array([[ 2.30,  1.66, -2.56, -0.28, -1.65,  2.39,  2.46],
       [ 0.16,  0.79, -3.38, -1.89,  2.76, -6.44, -4.01],
       [ 1.79,  2.30,  2.80, -0.71,  3.42,  0.85, -1.41]]) ans = 2.46

array([[-0.94,  2.25, -4.18,  0.68],
       [ 1.24, -3.55,  6.90,  0.28],
       [ 1.40, -3.65,  7.10,  0.78]]) ans = 0.68

array([[ 2.29,  2.59,  1.33,  0.00, -1.70,  0.64, -3.21],
       [-6.10, -4.04,  2.68,  3.71,  7.60,  1.45,  5.93],
       [ 0.51,  1.46,  2.67,  2.22,  1.18,  0.85, -3.47]]) ans = -3.21

array([[ 2.73, -0.32,  0.32, -0.62],
       [ 4.82,  1.85, -5.84,  2.81],
       [-4.98, -1.04,  3.59, -1.01]]) ans = -0.62

array([[ 3.40, -1.36,  1.72, -1.24,  1.04],
       [-3.10,  2.25, -5.56, -0.57, -3.42],
       [ 1.53, -1.78,  5.72,  1.28,  3.65]]) ans = 1.04

array([[-5.88,  1.91,  0.95,  0.00],
       [-6.54,  3.98,  0.99, -7.08],
       [-0.85, -1.46, -0.64, -0.17]]) ans = 0.00

array([[-5.44,  0.37, -1.74, -0.29,  4.37],
       [-2.29,  0.37, -1.74, -3.79, -4.44],
       [-2.29,  3.38, -1.74,  4.98,  0.85]]) ans = 4.37

array([[-1.19,  3.38,  0.89,  2.04,  5.45],
       [-0.02, -1.12, -0.62, -0.84, -1.07],
       [ 0.27, -0.72,  0.03, -0.48, -1.09]]) ans = 5.45

array([[-6.08,  0.45,  3.00, -0.07,  2.15],
       [ 1.82,  0.67, -2.43,  4.33, -1.24],
       [ 6.12, -0.50, -3.17, -0.02, -2.14]]) ans = 2.15

array([[ 1.70,  3.99,  2.88,  4.09, -0.73],
       [-0.90,  2.08,  1.84, -1.45, -6.65],
       [-0.06, -0.40, -0.36, -0.21,  0.90]]) ans = -0.73
---
[304 313 846 985 628 536 237]: 237, 304

[[-222   31 -471 -129 -365 -343]
 [  -7 -544  632 -135  378  315]]: -343, -7

[-42  -4  21  48 -41]: -41, -42

[3836 1365 9072 3674 2150]: 2150, 3836

[[ 92  61 169 162 157  54 160]
 [ 56  87 181 197 167  85 153]]: 160, 56

[[6389 3250 9184 6438 7234 3082]
 [5797 3779 9247 5667 7161 2708]
 [5618 2604 8055 6266 6049 4183]]: 3082, 5618

[508 833 231 813 241 744]: 744, 508

[[ 601  966 -605 -341]
 [-549  549 -896 -929]
 [ 791  893 -432 -265]]: -341, 791
---
-1.30,+6.39,-2.25,+4.86,-0.93 | -1.30, -0.93

-3.30,+5.48,+3.09,+5.19,+1.61,+1.86
-3.73,+5.92,+2.65,+4.58,+0.73,+2.85
-2.92,+5.51,+2.84,+3.49,+1.10,+2.08
| -3.30, +2.08

+0.83,-0.79,+3.09,-3.32,-0.53,+1.29,+4.55
+0.60,-1.46,-0.08,-0.01,-3.12,+5.66,+0.11
| +0.83, +0.11

+3.87,+0.93,-1.60,+6.15,-5.75,-3.09,-0.47
-6.61,+3.69,+7.53,+0.85,+2.16,+0.17,+0.06
| +3.87, +0.06

-5.73,-3.80,+2.46,-0.80,-2.20,+1.25
-5.51,-3.61,+2.40,-0.84,-2.27,+1.20
| -5.73, +1.20

+0.19,-0.61,-2.85,+1.49,+4.19
-4.33,-0.59,+7.05,-6.13,-4.53
| +0.19, -4.53
---
array([-20, -33,  30, -29,  13, -13, -32]) | -29, 30

array([39, 20, 49, 88, 68, 98, 86]) | 88, 98

array([ 65,  19,  11, 205, 104, 200,   4]) | 205, 205

array([ 41,  47, 213, 183,  19]) | 213, 213

array([[7128, 4772, 6641, 3304, 7756, 6652, 6273],
       [5014, 2453, 9173, 7304, 5288, 9028, 5456],
       [7540, 8174, 3523, 3913, 7498, 3529, 5533]]) | 7304, 9173

array([198, 116, 112, 107,  50]) | 112, 198
---
[85 80  8 76 14  1] ans = 1
[ 84 170 759 197] ans = 197
[296 415 595 221 824 627] ans = 627
[253  92  49 201 134  52 158] ans = 158
[ -9  36   9  -7   0 -36  25] ans = 25
[2 6 8 4 1] ans = 1
[69 32 58 89 77 19 63] ans = 63
[5510 8613 6377 1147] ans = 1147
[164 761 874 776] ans = 776
---
Q: array([-0.95, +5.71, +0.25, +4.44, +1.15])
A: +4.44

Q:
array([[+0.72, -1.03, +1.17, -0.94, -1.04],
       [+6.37, -4.25, +1.21, -5.56, -4.23],
       [-3.90, +0.32, -0.09, +1.67, -2.64]])
A: -0.94

Q: array([+6.97, +7.24, +7.03, +7.17, +3.50])
A: +7.17

Q:
array([[+1.58, -3.71, +6.20, -1.57, -1.01],
       [-4.90, +4.59, -4.90, +6.80, +2.08]])
A: -1.57

Q: array([+3.72, -0.02, -5.65, +0.56, +5.94])
A: +0.56

Q:
array([[+6.11, +6.79, +6.26, +6.27, +6.71],
       [+4.54, +5.29, +4.40, +4.66, +5.63]])
A: +6.27
